Points on a landscape with several valleys, each with its height.
<751>: [ 32  23   9  24  40   7  -6   7 -14  -5  26   1  20  20  42  21] | 32
<1240>: [-23  -9   6 -32 -37 -18   2  13  11  26 -16  10  -9 -32 -50 -17] | 72
<505>: [-44  -1 -21  16   1 -27  14 -51 -40  26 -43 -14   5  44   8  45] | 81
<341>: [ -2   8   2 -36 -40   7 -13  24  19  -5 -26  24 -26 -37 -70 -35] | 87
<555>: [ 14  -7   9 -37 -26  -2   2  14  28  34  37  12 -21 -44 -63 -27] | 57
<423>: [-18   7  -9  27  24  24   7 -11 -26 -55 -33  -1  22  32  38  16] | 44
<1620>: [ 30  18  19  33  23 -12 -18  34  21  25  63 -14  24   5  17  14] | 82
<1566>: [ 41  -7   8 -10  -3  29 -16  35  44 -10  35   3  -8 -44 -15 -41] | 65
<1063>: [ 62   9   9  20  21  31 -24  41  21 -18  28  -1  -9 -29   3 -20] | 92
<833>: [-24  12  -9  34  18  20  16 -13 -34 -46 -49 -17  29  44  46  23] | 95
<317>: [ 42  32  10  29  51   8 -12  22  -4   5  40   7  22  15  29  21] | 86
<502>: [ 10  -1  22 -17 -16 -28 -20   5  19  72  41 -13   2 -21 -32   7] | 71
<752>: [-20  -5   1 -34 -31  -7   8  11   2 -21 -54  28 -32 -23 -40 -22] | 78
<1318>: [-11  -6  -6  28  22  -8  15 -30 -28   3   4 -14  10  41  45  36] | 48
<958>: [-49  -2 -13   5  -5 -47  18 -48 -37  28 -35 -20  -1  42   1  41] | 83
<179>: [ 22  -2  11 -40 -28  10  -2  16  30  23  37  13 -24 -44 -61 -29] | 58
<773>: [-29   8  -9  18   4   6   6 -37 -42  -5 -66 -17  19  41  24  35] | 82
<401>: [ 10  -1   7  20   3 -17  -8  -9  -1  29  37 -15   8  22  28  21] | 47
<145>: [ 39   5  13  26  12  -9 -18  34  35  14  59  -9   6 -13   2  -7] | 66
<984>: [  2  19  -3 -20   8   5  11  41  15 -63 -28  33 -21 -23 -25 -41] | 15
<1660>: [ -5  10   0 -37 -40   9 -15  22  21  -3 -28  21 -29 -38 -75 -36] | 99
<854>: [  5   8  -6 -14  -3   6  -2  32  17 -46 -24  33  -8 -24 -13 -35] | 46
<562>: [-14 -26   9  16 -18 -25   0 -42  -9  58  14 -41  -2  26  23  33] | 81
<889>: [ 16   2  21   6 -22 -29 -29  -2  25  78  40 -23  10  -5 -11  18] | 80
<1051>: [ 17  20  -6 -20  -8  15 -12  56  18 -50  -3  22 -18 -30 -31 -57] | 71
<697>: [ 33   4  13 -33 -20  28 -12  34  29 -16  19  10 -16 -44 -43 -41] | 73
<435>: [ 24 -15  -6 -19 -16   1  -9   8  44  34  62  14 -24 -43 -47 -20] | 47
<479>: [-43 -12   8   0 -17 -55  13 -42 -25  38 -19 -39  -9  29   0  37] | 92
<690>: [-63  -5   2 -39 -22 -33  20 -42 -34   8 -55 -11   1  23  -4  14] | 99
<413>: [-25   9  -8  29  17  18  11 -19 -34 -41 -48 -14  25  39  41  26] | 54
<1644>: [ -6 -23  11  15 -27 -23 -11 -31  -4  59  28 -43   0  20  17  26] | 77
<97>: [-15  -4   1 -15 -16   1  -9   4   2 -19 -29  18  -2 -10  -1 -11] | 19
<84>: [ 13 -10   9 -13 -18 -12 -13  11  30  42  41   9  -3 -29 -22  -8] | 46
<1524>: [ 19  11  -1  28  46   3   9 -13 -35 -11  36 -10  21  37  54  28] | 74
<1658>: [  0  -5   1  23  16 -11   4 -23 -19  11  20 -14   7  36  39  29] | 38
<1417>: [ 52  35  14  19  46  22 -17  15 -11 -14  12  13  17  12  36  18] | 54
<736>: [ 15   1  19   9 -22 -26 -27  -1  27  69  43 -18   9  -2  -6  19] | 69
<496>: [-46  -8  -2   2 -13 -55  15 -46 -27  33 -26 -30  -6  36   2  38] | 86
<1045>: [ 30  22 -33  -1  36  38  -2  24  16 -53 -14  46   2 -15  -2 -39] | 87
<641>: [  0 -19   5  19 -23 -17 -12 -35  -7  58  37 -44  10  19  18  29] | 88
<753>: [  5  22 -10 -18  17  12  10  38  17 -67 -27  37 -17 -20 -21 -42] | 35
<290>: [-35  -8 -10  -8   7  18  17 -14 -22 -50 -43   9  12  12  17  -5] | 26
<671>: [-28   8 -10  25  11   9   6 -32 -42 -12 -65 -21  21  42  31  32] | 87
<1468>: [ 38   2  11  20  10  -5 -18  32  36  13  55  -7   3 -16   1 -12] | 60
<695>: [ 30   7  -7  -2  12  20 -13  34  19 -37  -4  29  -1 -25   8 -38] | 45
<989>: [-29   7 -10  23   9  12   8 -27 -39 -23 -58 -15  21  41  33  29] | 62
<622>: [-32  -9  -1  -1 -12  -9  -4 -30 -19  -8 -34  -7   4  26  16  16] | 17
<701>: [-20  -5 -12  38  34  -9  26 -29 -34   0  -5 -17  12  43  50  43] | 83
<19>: [-62 -10   5 -45 -29 -19  12 -37 -32  -1 -60  -8   1  12  -4   4] | 78
<493>: [-24  -6  -6 -15  -1   8  10  -5  -9 -46 -42  16   3   0   7 -12] | 22
<539>: [-51  -4  -1 -30 -15   1  13 -36 -39 -10 -63  -2   8  19   4  16] | 56
<1656>: [  0  -2  26 -24 -20 -31 -11   5  11  74  33 -19   5 -21 -31   7] | 77
<245>: [ 39  23  15  37  37   1 -16  36  12  13  56  -5  17   6  17  11] | 86
<911>: [ 11  13   5 -40 -38  18 -17  25  24 -10  -1  16 -21 -42 -73 -36] | 87
<460>: [ 12  15  -2 -25 -17  10 -11  44  18 -37 -11  24 -17 -32 -38 -45] | 66
<129>: [ -3  -9   6 -37 -27 -19  10  14  21  49  21   5 -11 -41 -62 -25] | 76
<1432>: [-14  -1   2 -31 -29  -5   4  19   6 -24 -44  30 -24 -26 -37 -24] | 65
<1362>: [  4  22 -13 -13  29  21  20  30  18 -70 -32  42 -13 -15 -18 -32] | 70
<1179>: [-14  -6  -7  29  23  -9  17 -33 -30   7   3 -16   8  42  45  39] | 57
<1356>: [ 28  -5   8 -17 -16  16 -18  27  28  -4  15  17  -8 -39 -20 -32] | 48
<1123>: [  3 -17  10  16 -28 -20 -20 -25   1  61  42 -41  11  15  12  23] | 84
<332>: [  8   5   6 -42 -37   9  -9  17  24  16  -1  11 -18 -45 -77 -34] | 85
<519>: [-12 -16  -6  20  12 -13  19 -51 -27  41   7 -20   2  38  39  49] | 85
<1619>: [ 13   7   4  30  39  11   8 -16 -36 -20  17 -13  17  37  57  31] | 43
<1029>: [ -3 -18  13  15 -27 -25 -16 -23   2  59  32 -38   3  17  12  23] | 72
<1400>: [ 24  20 -24  -5  14  24 -10  41  25 -56 -11  38  -8 -17  -7 -53] | 81
<789>: [-16   9  -5  43  26  13   6 -15 -39 -48 -35 -20  26  38  54  40] | 92
<1116>: [-40  -1 -20  19   1 -22  12 -49 -35  21 -42 -13   8  46  15  43] | 73
<755>: [ -8  10  -6 -19  16   9  28  19   6 -66 -41  31 -14 -16 -17 -25] | 44
<26>: [ -9 -12   9 -36 -26 -22  10  13  19  54  21   2  -6 -39 -56 -19] | 76
<790>: [ 10  14   5  20  27  18  -5  -3 -15 -32 -13   3  16  22  38  13] | 13
<624>: [ 22 -14   3  -9 -13  -6 -16  13  38  36  51   9  -4 -32 -24 -14] | 45
<141>: [ 35   3  11   3   7  10 -22  30  20  -8  18  12   4 -21  15 -18] | 25
<146>: [ 45  32  11  18  43  22 -13  10 -11 -20   5  14  17  14  39  17] | 36
<1580>: [-52   0 -13   4  -4 -46  21 -48 -42  27 -38 -19   0  42  -3  43] | 88
<1420>: [  2  -2  -3  35  42  -2  28 -18 -38 -14  27 -17  15  41  64  41] | 96
<471>: [ 24 -16   2 -18 -16  -1  -8  13  39  33  51  13 -13 -40 -39 -22] | 39
<1287>: [-21 -28  21   9 -32 -31   1 -27 -10  66  17 -60  -5  15   6  29] | 88
<821>: [-23   6  -6  25  12  14   6 -25 -32 -32 -44 -11  19  38  37  27] | 29
<858>: [ 42  -9   0   4  12  18 -12  39  50  -9  52  -5  -7 -44  -9 -37] | 80
<1136>: [ 13  19 -34   7  42  40  14  18  16 -61 -31  51   4 -10  -3 -27] | 90
<786>: [ -6 -16   0  19   3 -14   7 -44 -20  39  20 -26   5  34  34  40] | 79
<1193>: [ 44   2  -1  -3  10  29 -19  42  25 -29  13  20  -8 -32   8 -44] | 59
<1233>: [  6 -11  10 -39 -22 -19   6  12  21  55  36   4 -12 -42 -58 -23] | 65
<85>: [  2   0   0  34  41   3  23 -17 -37 -18  19 -17  13  40  63  39] | 77
<807>: [ 16  21 -29  -2  30  30   5  25  22 -62 -24  45  -3 -13  -7 -40] | 80
<379>: [ 41   9  15  24  15  -7 -19  35  32  13  54  -8   6 -11   7  -7] | 61
<242>: [-15   7 -12  26  26  29   8  -8 -22 -58 -30   7  21  30  35  11] | 58
<1545>: [ 27  19 -23  -5  12  26 -14  45  26 -52  -6  34 -11 -20  -6 -58] | 86
<1146>: [-41  -4 -15  -7  15  29  33  -9 -35 -54 -47   4  21  16  25  -3] | 72
<1374>: [ 41  -2   5  -9  -1  28 -18  41  32 -24  18  14  -8 -38  -3 -47] | 60
<1657>: [ 24  16   6  31  31  -7  -3   9  -6  17  54 -12  27  19  31  24] | 79
<776>: [ 16 -12   6 -34 -20  -8   0  10  31  42  53  10 -23 -45 -62 -22] | 34
<811>: [-22  11  -8  35  21  15  13 -15 -36 -39 -55 -23  29  43  47  26] | 95
<802>: [-48 -22   2 -45 -42 -12  17 -28 -26 -11 -66  -1 -17  -2 -19 -18] | 89
<635>: [  1 -12  -2  21   7  -9   5 -36 -22  32  34 -26  12  32  34  37] | 82
<1518>: [ 59  14  12  33  23  17 -22  40  24  -6  41 -11  -3 -19   2  -9] | 93
<473>: [ 33 -13   0   7  -7  -7 -21  12  47  33  62   4  -9 -31 -25  -9] | 65
<330>: [ 19  -4  11 -38 -29   8  -5  16  28  21  27  14 -20 -45 -60 -29] | 59
<449>: [ -2   7   4 -35 -39   5 -13  24  17  -7 -26  25 -24 -38 -64 -33] | 80
<1333>: [ 18  -8   3 -35 -23   1   4  12  36  33  58  14 -30 -44 -63 -25] | 45
<982>: [-19 -17   5  10 -16 -27  -4 -26  -7  35  11 -20  -5  28  18  22] | 46
<458>: [-18  12  -8  43  23  13   5 -14 -38 -50 -43 -19  29  39  50  38] | 91
<260>: [-13 -25  21   8 -34 -29  -9 -23  -7  70  25 -58   0  13   2  23] | 88
<248>: [  7   8  -4 -16  -7   6  -5  36  16 -41 -22  32 -11 -26 -18 -37] | 50
<347>: [ 19  -3   7  -9 -10   6 -20  22  22   2  10  17  -2 -25   1 -18] | 25
<663>: [ 54   0   0  -1  18  42 -21  45  27 -26  24  11 -14 -39   4 -40] | 95
<1550>: [ 46   0   2  -4  10  31 -19  43  28 -29  18  17 -10 -35   8 -46] | 66
<1201>: [ 21  22 -27  -6  21  25  -4  35  24 -60 -16  40  -6 -14  -8 -49] | 81
<293>: [-36 -10  -8 -23   1  13  30 -14 -28 -52 -50   9   1   6   1 -11] | 57
<487>: [ -7  13   2 -26   0   1  15  34  14 -56 -37  33 -28 -24 -31 -33] | 42
<563>: [ 17  21 -33   2  38  37   8  20  18 -60 -26  50   2 -10  -5 -33] | 87
<135>: [ 20   4  14 -45 -36  18  -9  16  27  11  17  13 -23 -47 -69 -32] | 79
<1256>: [ 35 -13   2  -8  -4  15 -13  27  44   7  46   8  -8 -41 -20 -31] | 57
<739>: [-11   0   0   6   6   8  -8  -9  -9 -28 -24   5   9  15  26   4] | 0
<143>: [-56 -17   5 -32 -33 -22   5 -25 -24   3 -42  -8  -6   8  -8   1] | 59
<1538>: [-47  -1 -19  12  -1 -37  17 -51 -40  29 -37 -15   3  44   4  45] | 83
<1129>: [-63 -27   3 -28 -40 -31  12  -4 -11  31 -12 -17  -6  -4 -30  -6] | 79
<973>: [-24   4 -12  25  24  32  13  -9 -25 -60 -34   3  23  30  38  11] | 66
<742>: [-13 -16  -6  21  12 -15  16 -50 -26  39   6 -19   0  39  39  46] | 78
<543>: [ 46  19   3   9  33  25 -13  23   4 -27   2  23   8  -9  24 -11] | 44
<454>: [-23  -5 -16   3  19  26  16  -4 -13 -60 -37  17  14   8  20 -11] | 37
<637>: [-18  -1   3 -34 -37  -4   0  21  12  -7 -54  30 -42 -30 -53 -27] | 93
<339>: [ 19 -14   3 -25 -19  -6  -6   8  36  38  55  12 -19 -44 -51 -19] | 21
<1501>: [  4 -12   1  21  -6 -11  -5 -31 -14  42  40 -32  14  26  26  33] | 84
<571>: [ -3  11 -26   3  35  38  29  16  10 -69 -40  44  -4  -9  -4 -21] | 89
<822>: [-34 -21  12   0 -30 -36   3 -23 -13  45   4 -34  -8  21   1  20] | 67
<201>: [-38  -1 -13   6  17  31  24 -12 -32 -54 -45   1  26  25  36   5] | 67
<1552>: [-30   9  -8  20  12  15  15 -22 -38 -28 -58 -16  23  39  34  24] | 68
<1216>: [ 18   0   6  -8  -7   8 -19  24  18  -9  -1  20   0 -24   4 -20] | 20
<672>: [ 49  35  13  22  45  18 -16  18  -7  -8  20  11  18  12  34  18] | 65
<169>: [ 21 -11  -4 -26 -19   4  -2  11  44  31  63  15 -28 -43 -54 -23] | 67
<1413>: [ -9   1   2  18  11   2  -3 -21 -19 -16 -14  -9   9  32  36  21] | 11
<574>: [-19 -30  17  13 -29 -29   0 -35  -5  65  13 -54  -3  19  16  31] | 89
<1503>: [-61  -6  -1 -24 -21 -50  22 -39 -32  18 -40 -17  -4  30  -7  21] | 87
<944>: [ -6   6   3 -36 -40   3 -10  25  15  -8 -31  26 -28 -36 -61 -32] | 81
<691>: [-42  -5  -3 -15 -11   0   5 -33 -30 -18 -53  -3   8  23  12  14] | 25
<409>: [ 41  -9   5  -5   2  24 -15  33  45  -8  41   2  -7 -43 -12 -39] | 66
<80>: [-10 -17  -5  20   9 -13  15 -48 -25  38  11 -22   2  36  37  44] | 80
<445>: [ 34  -4   8  16   2  -9 -20  23  43  27  62  -5  -1 -21 -12  -8] | 67
<216>: [-18  -9   8 -28 -32 -13  -6  11   8  20 -11  13  -8 -25 -31 -11] | 55
<872>: [-49  -2 -15   8  -3 -44  18 -50 -36  30 -35 -19  -1  43   3  42] | 83
<1234>: [ 18  -9   1 -33 -22  -1   1  11  37  35  58  14 -28 -44 -61 -24] | 42
<535>: [ 38  25  -8  11  43  29  -5  15  -1 -37  -9  29  12  -2  22  -5] | 61
<723>: [ -8 -20   1  17  -7 -16   5 -45 -16  50  19 -32   4  30  30  39] | 83
<768>: [ 43  24  14  17  30  13 -16  22   2 -10  15  10  11   3  32   4] | 29
<569>: [-14  10  -2  41  25  16   5 -15 -38 -50 -32 -18  24  38  54  41] | 87
<750>: [ -5  -9   5 -36 -27 -18  11  14  21  47  18   5 -11 -40 -66 -27] | 79
<420>: [ 29  -8   7   5  -8 -10 -22  13  42  39  58   2  -1 -24 -18  -4] | 55
<83>: [  3   5  -7  -7   5  10  -3  22  13 -41 -26  30   1 -17   2 -26] | 28
<233>: [-33 -11 -15  21   1 -29  12 -50 -25  32 -20 -18   1  44  24  42] | 69
<113>: [  9  -9   7 -42 -24 -11  10  13  26  48  36   8 -19 -43 -68 -31] | 72
<48>: [-20   0 -12  38  30  -3  18 -25 -35 -14 -18 -18  17  42  50  40] | 75
<28>: [  0 -14   3  20  -3 -15  -3 -30 -13  36  33 -25   6  29  29  30] | 68
<93>: [-24  11  -7  36  20  15  11 -17 -37 -39 -50 -20  26  42  45  29] | 79
<1334>: [ -1  -2  -4  35  42  -1  28 -20 -37 -12  23 -17  13  39  63  41] | 83
<945>: [ -5 -19  20   6 -33 -30 -14 -20   0  71  30 -50   4  10   1  19] | 84
<300>: [-25  -9   6 -31 -37 -16  -1  12   6  20 -18  12 -10 -28 -40 -14] | 65
Follow the land downhill from each row below. Which row is at the bottom of its valley?
<502>  drains to <339>
<216>  drains to <739>
<179>  drains to <339>
<300>  drains to <739>
<753>  drains to <984>
<1240>  drains to <739>
<135>  drains to <339>
<487>  drains to <984>
<1051>  drains to <984>
